Each row is where one point has got to under a steady rotation. How many ticks took it there?
The counts run from 0 to 281.
[176 164 126 106  83 137 160 140 112 101 135 148 111 118 118 128 137 126
  93 139  87 171 136 110 115 108  99 119 143  99 146 115 172 137 134 140
 155 167 174 148 126 107 165 169  90 109 120 105 130 118 167 133 140  96
 154 135 110 126 118 112 141  45 166 134 130  93 139 125 113 135 142 134
  78 141 113  97 148 140 139  74 183  97 153 158 115 128  65 132]	130
[146 130 115 101 104 161 146 155  86  92 130 155  97 126 136 119 142 140
  83 128 133 145 158 142 108 101  67 137 129 103 143 131 156 119 127 126
 125 191 159 137 136 100 139 188 134 104 112  89 125 146 117 162 137 122
 123 162 110 102 126 131 125  82 165 171 132 118 126  80 126 140 152 128
  43 156  89 142 164 127 121 111 179 106 168 120 138 132  94 162]	111
[171 158 116 102  94 138 151 140  93  95 136 154 109 123 100 123 125 140
  85 136  85 163 140 118 107 106  97 120 147  98 147 113 172 132 141 136
 144 179 163 156 117 104 157 166 108 109 125  83 124 121 159 131 149 103
 141 132 108 114 116 111 139  43 164 137 127 100 131 115 119 132 141 129
  66 146 115 113 145 148 130  86 173  83 157 135 129 122  58 137]	232
[171 129  88 118  95 189 165 146  86 107 131 151 104 129 128 120 111 128
  94 136 133 166 127  85 129 102  95 131 146  86 158 118 154 116 127 136
 144 201 165 144 121 113 138 179 134  77 116 117 131 134 116 158 130 108
 124 142 112 122 141 108 147  97 159 168 108 113 149  80 126 136 170 116
  81 172 126 110 149 103 126 117 165  92 151  99 123 142  91 149]	74
[201 156 144 122  75 130 147 144  83 113 163 150 109 127 119 152 136 132
  99 135 100 146 134 117 113  97  86 105 144  91 138 127 168 149 136 139
 159 165 165 122 105 124 153 186 114 110 113 111 136 130 175 128 130 108
 139 121 104  96 114 112 135  75 141 135 125  82 134 103 110 128 137 158
  82 145 131  84 167 141 151  93 165 105 161 155 110 163  82 133]	128
[192 133  84 133  93 178 169 136  90 108 142 145 114 111 128 120 109 113
 101 142 109 152 126  74 130  95 109 127 148  86 145 121 168 128 132 141
 143 207 163 129 115 126 144 174 134  83 123  98 126 135 141 152 118  89
 128 136 107 126 136 105 145 104 148 158 111 112 133  84 131 142 167 130
  87 156 134 110 138 109 144  97 159  99 162  99 125 158  91 157]	73
[161 146 113 115  83 166 152 148  85 104 103 159 107 117 117 122 134 121
 106 155 110 171 132 117 117  99 103 115 168 101 153 126 163 129 138 120
 126 183 134 134 139 109 139 164 146  98  94 120 122 148 132 175 142  98
 124 129 115 124 114 114 134  64 172 157 137 134 153  88 154 148 161 133
  58 133 101 113 151 123 153 107 176  97 160 134 152 136 110 171]	42
[197 141 102 120 108 160 131 145  84  99 132 147 118 126 101 118 115 108
 110 158 110 157 113 116 108 104 105 117 171  99 137 120 160 131 140 138
 158 174 140 128 132 121 122 182 152  77 123 101 119 136 172 167 119 105
 125 125 106 109 127 107 128  79 151 188 120 122 140  71 152 145 165 143
  74 143 132 116 150 109 157 114 138  99 169 113 121 157 100 175]	270
[161 162 141 110  63 155 149 154 108 107 135 166 106 116 141 151 128 135
  99 162  97 171 121 116 120 112  96 119 148 100 162 133 154 123 118 119
 152 164 149 138 135 113 156 151 103  89  88 154 148 140 159 139 128 110
 157 122 117 124 119 105 138  58 172 141 135 104 148 114 123 146 162 143
  97 145 105  84 180 124 160  85 171  95 160 179 126 134 104 150]	257
[167 152 130 121 107 157 161 136 109 101 114 143 101 100 140 103 146 102
  97 135 121 172 150 127 126  98  94 122 132 115 140 123 163 119 138 118
 134 193 161 142 155  94 145 177 120 111 114 113 116 123 125 172 148  98
 139 160  95 121 124 119 141  64 173 154 126 125 137  93 133 130 153 121
  63 142 107 104 163 114 132  99 191 103 167 137 127 140  86 148]	243
[195 142 146 131 114 166 150 129  96 111 128 142 100 100 148 106 155  83
 104 133 121 160 147 120 120  85  88 119 137 112 127 120 158 127 142 118
 147 189 164 118 151  97 144 188 141 104 113  99 121 123 146 165 141  93
 137 161  91 100 127 133 138  79 156 157 119 114 125  80 135 132 150 136
  65 143 113  92 162 110 142 108 179 129 177 127 114 154  97 154]	244
[191 139 109 109  69 162 136 169  99 108 181 159 115 130 133 160 123 135
  89 153 102 153 118  96 113 113  91 131 134  87 147 135 173 132 113 136
 158 158 172 122 104 130 149 189 110  72 115 117 149 140 160 140 126 142
 130 116 120 112 128  98 135 101 142 158 120  91 139 105 108 149 145 142
  98 158 130 104 165 126 139  97 150  97 145 132  99 161 104 162]	194
[158 158 159 113  73 165 153 153 108 114 130 158  98 114 147 135 141 118
 105 145 112 166 123 131 118 105  74 126 140 111 149 141 137 120 114 113
 156 166 155 132 140  97 151 174 109  90  82 163 147 136 150 150 128 114
 152 144 104 123 124 123 129  71 170 142 122 100 139 106 117 141 166 146
  88 158 105  82 192 114 149 103 179 117 165 182 114 143 105 139]	253
[200 143  99  98  99 148 131 145 102 100 166 150 127 142  97 133 124 134
  91 143 102 139 134 105 111  97  95 122 153 108 151 126 180 136 129 135
 140 169 165 115 101 129 147 182 136  99 125  60 125 135 175 159 124 118
 120 130 116 107 119 114 131  79 154 179 131 115 115  94 140 150 131 147
  67 147 106 128 134 144 143  99 142 109 157 113 116 148  97 173]	102
[179 152 131  94  88 132 135 147 101  93 149 162  98 114 141 144 140 142
  82 145  76 157 149 131 107 106  91 130 134  92 135 130 179 135 129 133
 140 165 160 124 115 119 164 171 105 113 104  77 135 151 169 121 136 122
 155 133 119  95 111 111 121  60 147 144 145 100 125 117 121 152 126 150
  78 121 104 114 162 153 148  66 166 104 167 153 129 135  89 149]	225
[192 157 147 110  94 128 134 144 105 100 158 145 106 110 139 140 145 114
  91 141  83 153 136 130 112 109  92 128 133 104 126 123 181 147 137 137
 154 159 171 131 123 114 154 183 100 112 119  93 133 128 179 129 134 114
 154 135 103  97 122 113 136  51 147 140 130  89 127 115 111 135 132 150
  81 129 126  92 164 141 145  80 169 107 168 150 103 146  82 142]	127
[204 145  89 106  90 158 143 142 117 110 154 146 125 129 112 141 120 123
  88 161  87 156 131  83 122  97 112 126 155  93 159 133 190 129 116 154
 133 167 174 127 110 128 158 168 105  92 126  81 134 129 171 161 128 121
 120 128 118 128 126 107 141  80 147 163 132 105 126 111 138 154 135 141
  92 144 108 121 134 132 142  88 164 101 145 119 113 160 104 174]	200
[162 136 117 103  82 180 142 162 115  93 146 167 102 114 181 140 131 112
  81 155 102 161 126 115 113 114  79 151 115  97 132 130 166 121 103 121
 150 170 178 127 132 111 160 186 100  81 104 124 154 144 133 135 130 148
 158 141 125 112 140 103 126  86 140 166 129  95 137 113 106 151 150 128
 100 140 117 117 185 115 139  94 169  93 160 136 107 144 113 145]	188
[184 153 116 119 110 171 160 123 110 102 102 144 106  96 121 107 145 106
 109 147 105 173 133 120 122  83 104 115 164 118 152 123 155 124 135 131
 133 191 141 124 152 106 142 163 149  93 105 105 109 130 156 160 130  91
 132 149 100 134 118 124 130  65 173 167 129 136 136  82 159 152 162 125
  71 138 101 112 146 117 159  89 166 108 172 134 141 139  92 167]	43
[176 133 124 124 112 189 158 137 112  99 138 159  97  93 181 109 127  87
  91 140 112 153 125 106 131  91  90 145 119 100 123 128 147 116 107 125
 137 202 169 115 133 111 144 173 122  71 104 106 128 139 146 125 113 117
 153 160 111 115 146 116 111 104 138 171 116 112 130  83 123 141 164 129
  90 153 121 108 169  96 139  97 154 122 186 117 113 146 102 150]	182
[193 144  90 112  85 171 155 146 109 122 168 151 125 143  93 139 116 138
  94 140 119 146 133  81 112  97  96 121 156 100 168 126 164 127 110 140
 143 179 169 123 100 128 160 177 117  78 115  92 135 123 157 154 123 110
 115 131 110 139 133 112 144  95 156 163 120  97 128 101 124 144 149 142
  82 174 100 113 134 123 138 100 162 105 142 124 116 149  95 161]	201
[169 152  98 109  87 163 147 154  91  97 107 150 110 128 100 118 113 139
 106 154 105 172 115 111 105 109 110 125 160  98 161 123 160 129 122 134
 151 176 143 153 136 111 143 159 129  84 109 125 118 128 156 166 129 104
 133 118 120 134 123 104 133  51 181 169 121 125 159  92 148 155 170 125
  81 151 112 114 153 112 137 101 153  78 158 139 138 119  86 167]	268
[164 160 155 102  82 147 140 145 116 101 138 157 101 112 149 130 155 115
  95 153 103 168 132 131 121 108  83 124 127 106 146 134 154 132 120 117
 151 160 165 135 145  93 159 178  91 104 104 130 143 123 159 139 144 128
 153 144 109 119 129 115 130  44 160 148 134  91 142 120 110 133 140 139
  82 143 108  95 179 131 146  84 185 106 161 171 108 140  89 145]	24
[183 136  94 116 102 173 154 154  78  96 147 142 113 132 109 120 103 132
  96 143 116 154 118 102 110 108  96 134 143  84 142 120 160 134 130 140
 171 182 160 140 114 113 127 187 128  72 125 112 122 135 150 149 123 111
 128 127 115 110 141 105 135  82 146 173 101 104 147  76 118 133 165 111
  82 172 141 109 148 102 131 116 143  85 156 101 110 139  73 156]	70
[173 166 132 115  71 131 149 151  85 106 154 165 110 131 113 150 120 151
  94 135  99 160 140 111 117 106  86 110 143  87 145 128 172 138 136 133
 152 173 162 143 118 118 153 170 100 107 110 123 141 134 148 137 139  99
 139 125 111 111 111 109 144  57 159 120 127  89 146 111 100 128 151 139
  83 151 128  86 169 148 135  87 183  92 148 166 121 136  74 131]	129
[189 146 134 131  87 157 152 146  79 120 131 152 107 119 123 128 139 106
 110 142 135 166 143 113 133  95  83 106 156  94 139 132 151 131 143 119
 144 184 145 114 136 117 129 188 155 102 102 125 133 138 133 189 129 100
 117 141 105 109 117 123 145  88 167 155 125 129 141  77 137 141 165 142
  60 154 113 100 161 116 149 119 179 112 158 138 128 163 117 164]	143
[183 149 104 101  92 155 130 155  96  91 131 164 110 115 123 132 114 119
  99 163  73 171 104 123 108 108 114 129 150 100 127 122 178 139 127 133
 153 156 144 143 131 119 139 171 126  93 110 107 132 142 189 137 122 123
 150 114 124 111 121  95 114  50 153 165 136 110 147 104 138 151 144 140
  86 121 134 117 160 134 159  84 134  78 174 136 125 131  90 163]	163
[184 148  81 117  84 165 163 144 103  91 127 151 108 116 122 122 104 131
  86 159  78 176 123  86 124 104 115 134 144  82 141 117 182 136 127 143
 144 185 154 146 118 115 154 162 108  89 117 103 123 137 145 138 136 108
 142 127 118 120 125  97 137  69 157 148 121 111 147 112 134 139 160 117
  90 143 133 118 144 128 135  80 158  68 149 112 134 128  83 150]	68
[203 139 101 112  98 156 142 153  78  98 154 155 109 129 120 137 104 122
  98 151  93 151 102 103 116 110 105 126 150  78 125 122 171 136 133 145
 175 174 156 135 110 130 133 184 130  78 125 109 121 135 177 132 118 115
 140 118 113 102 138 101 128  78 135 168 109  93 135  87 131 142 160 139
  95 144 157 102 152 113 148 102 137  84 169 115 102 146  83 151]	66
[182 148  88  97  77 165 136 163 106 107 151 157 118 136 120 152 117 134
  83 157  91 157 130 100 114 119 102 136 139  84 156 122 195 134 115 136
 141 160 177 138 122 123 149 190  96  91 121  93 137 134 146 166 139 138
 130 118 117 124 136 103 137  69 151 163 138 107 139 114 123 155 137 127
  83 148 116 123 149 135 120  98 167  80 132 129 115 146 103 170]	199
[174 145 133  98  69 149 128 164  89  97 145 175 107 124 138 156 125 140
 102 158  97 159 104 134 110 117  89 122 151  96 138 140 146 132 121 121
 167 150 136 134 131 120 138 175 123  84  85 148 146 155 169 142 128 126
 148 111 116 102 119 106 110  66 156 159 133 106 145  90 129 152 164 151
  87 139 121  99 185 131 162 101 142  93 173 163 125 136 114 150]	158
